In the rows, zero is written as 128.
Rows swapped in pairs by one turn or mirror: which row each one swaps with:
mikuz: [131 140  99 127 151 166 138  99 109 127 141 119 112 124 145 118 181]
Tume: [131 172  86 139 103 152 140 114 154 106 156  95 116 123 108 132 147]
lelam: [126 143 116 103 113 136 129 125 125 114 129 136  93 148 100 101 156]
fegog: [119 142 121  91 112 137 130 115 127 118 139 130  95 137  97 114 154]
Visi: [144 169  88 127 117 152 141 100 109 131 173  96 116 129 147 126 158]
Sesa: [152 135 112 105 133 162 123 128 141 110 110  90 129 149 114  95 166]
Losuv: [144 146  89 119 126 160 133 134 157 105 124 102 128 134 105 117 142]
Vego: [158 141 109 123 137 163 122 133 151 140 154  91 132 134 111 133 166]
sado: [122 148 116 129 156 158 125  96 117 129 133 120 110 126 134 100 188]
simez: [134 175  86 162 121 145 120 110 145 125 161  98 115 123 125 133 172]
puzum: [161 140 108 123 138 166 124 136 154 135 141  92 126 138 110 130 164]
Riz: [126 152 124 108 101 118 126  90 142 110 115  95  98 140 109  99 157]
zol: [152 150 116 116 137 146 123  99 115 119 132 115  93 166 142  85 181]
vufer: [126 173  89 153 101 143 132 110 152 118 161 104 113 129 105 133 152]
vin: [132 157  76 134 111 156 133 118 153  98 140  90 124 127 108 125 141]
kon: [144 137 111 125 129 176 118 146 151 128 150 105 128 144  99 118 167]
kikis: [144 144 141 116 101 146 128 107 119 140 131  72 129 151 124 111 192]
Muk: [152 148 125 116 140 154 119 108 123 113 130 124 101 157 145  86 164]
pup: [155 173 111 161 118 153 121  95 134 134 163  95 116 143 142 113 183]
mupit: [140 148 115 139  99 171 121 142 145 104 142 117 125 153 106 117 149]
dukal: [129 168  99 165 119 151 119 100 138 130 169  96 110 141 141 127 176]
Ter: [152 171 104 161 118 153 123 100 132 135 169  86 118 139 140 119 179]
lazav: [124 140 125 128 155 156 124  98 118 129 124 119 108 131 131  98 186]
Lotim: [136 147  85 113 124 155 135 130 155 102 120  98 124 134 104 121 144]
Pil: [163 172 125 156 113 147 120  98 128 128 161  86 107 150 144 112 177]
fezaz: [137 165  90 133  78 146 143 123 121 113 159 107 112 146 108 126 149]
lod: [106 150 127 127 112 136 124 103 137 106 116 117 101 139 104  87 172]
Kom: [136 163 113 101  87 117 134  99 137 119 125  76 108 144 111 110 161]
vod: [152 167  81 137 113 149 137 104 111 123 168  97 115 148 147 126 160]
Gutu: [116 154 130 109 109 133 129  98 139  99 115 110  98 137 109  89 167]
mitek: [127 147 139 112  89 140 136 108 117 150 142  86 116 142 111 121 183]
tofo: [135 138 137 106 105 146 131 108 116 138 129  77 130 141 124 102 191]
Gav: [109 150 122  98  97 130 128 108 117 137 152 107 104 127  99 119 165]
Luti: [137 165  86 130 108 152 149 108 109 119 173  94 118 149 143 123 143]
laru: [154 158 103 105 106 131 136 101 130 143 146  66 124 130 118 136 162]
ritot: [143 144 114 109 145 139 122 103 112 117 130 125  94 156 136  91 169]
Giba: [149 165  77 134 130 158 143 102 113 129 160 101 109 144 141 132 165]
feram: [137 142 130 104 103 140 135 108 112 141 130  70 126 140 121 106 190]
Vos: [164 161 116 144 120 147 118  96 132 124 165  98 102 154 149 100 186]
setut: [115 151 128 135 126 139 116 100 127 114 110 116 106 138 126  90 191]
losib: [134 159  77 133 116 147 128 120 155 104 141  91 124 126 106 129 142]
pape: [132 157 115 103  85 116 137  98 132 128 129  78 111 138 111 106 163]
Diduf: [138 144 122 106 139 139 128 110 124 115 136 124  92 163 132  91 147]
vur: [121 145 107 122 161 165 127 105 110 126 138 113 114 120 131 107 177]
dos: [149 139 106 116 147 164 122 133 144 140 150  91 130 132 109 130 170]
vele: [141 160 104 132  75 158 135 126 132 102 161 104 118 151 109 118 148]
Rebeg: [124 154 122 112 100 119 125  95 135 107 108  92 106 142 111  95 163]
kagi: [108 143 123 139 142 148 117  98 127 122 128 120 101 141 135  97 187]

Lotim pairs with Kom
kon pairs with mitek
Sesa pairs with laru
lelam pairs with fezaz
ritot pairs with vod

